In the rows, 128 means zero.
One turn sends every row of this set to another row. A few are shown first. Where does it send the rows asked after them?
zofa: [110 117 156  79 125 136  99 143 132 117 122 108 113 136 136 145 115 123
 144 138 146 115 108 152]
tede: [127 126 144  90 129 120  83 134 156  96 127 108 116 139 145 139 112 119
 139 142 142 124 107 163]
dum: [112 118 119 132  99 116 121 147  93  92 143 112 126 165 139 107 115 130
 149 156 140 136 150 144]
bap: [ 83 127 125 113 125 117 103 175 124 116 133 114 123 143 138 137 111 122
 133 152 146 122 139  90]
nefo: [128 127 131 108 119 130 114 157 112  98 129 109 108 154 164 146 116  86
 139 155 144 117 112 110]
vop: [120 115  98 119 102 124 118 184  90 104 149 111 121 155 134 104 113 122
 145 140 135 103 137 154]
tuzom: [136 124 136 124 148 130  89 203 110  88 143 102 117 143 142 132 119 117
 130 141 140  87 134 111]
rumum: [127 144 123 143 133  99  85 153 144  72 132 101 105 148 135 127 101 110
 137 156 144 115 132 109]
zubor: [138 121 102 135 121 111 118 169 110  76 162 101 113 145 130 112 112 140
 149 148 131 127 144 162]
Sizi: [114 122 153 131 141 105 117 163 136 114 134 115 103 124 142 112 101 127
 149 139 122  78 189 147]
Fero: [134 119 133 110 120 122 110 119 142 114 130 109 115 134 130 115 114 116
 139 154 142  87 195 113]
nuvi: [131 130 136 108 146 130 115 161 132  84 155  94 124 152 134 154 114 104
 139 159 141 140 118 118]
Vozog: [134 115 151  88 142 133  90 155 136 104 135 107 104 139 145 135 120 119
 129 138 152  99  98 166]
fub: [128 108 117  98 133 126 114 148 141 130 148 111 115 135 123 106 117 117
 119 149 152  65 178 120]
zifep: [152 121 122 108 145 125  98 146 155 105 158 103 120 127 134 112 120 117
 124 151 139  89 194 133]
bener: [102 113 107  95 137 123 114 131 104 134 129 122 132 138 146 119 118 111
 135 127 129  88 151 173]
Dapep: [107 114 153 136 145  96 114 150 145 111 141 120 122 154 135  96 102 127
 128 149 138  73 176 147]
ninu: [137 115 116 109 166 121 112 137 115 100 146 105 125 130 127 127 116 128
 141 126 122  87 152 186]
Zube: [114 125 129 120 148 113 113  95 114 104 133 109 122 147 138 117 116 114
 137 144 138 113 159 176]
Fen: [101 131 142 122 138 109 100 168 148 122 144 115 128 141 138  98 100 105
 136 142 126  89 190 155]
bug: [134 117 106 102 132 117 117 174 138  93 142 107 120 149 139 151 107 108
 137 147 135 102  96 116]

Zube turns into ninu
bug turns into nefo
tede turns into Vozog
Now these:
zubor turns into vop
Dapep turns into Sizi
tuzom turns into bap
fub turns into Fero

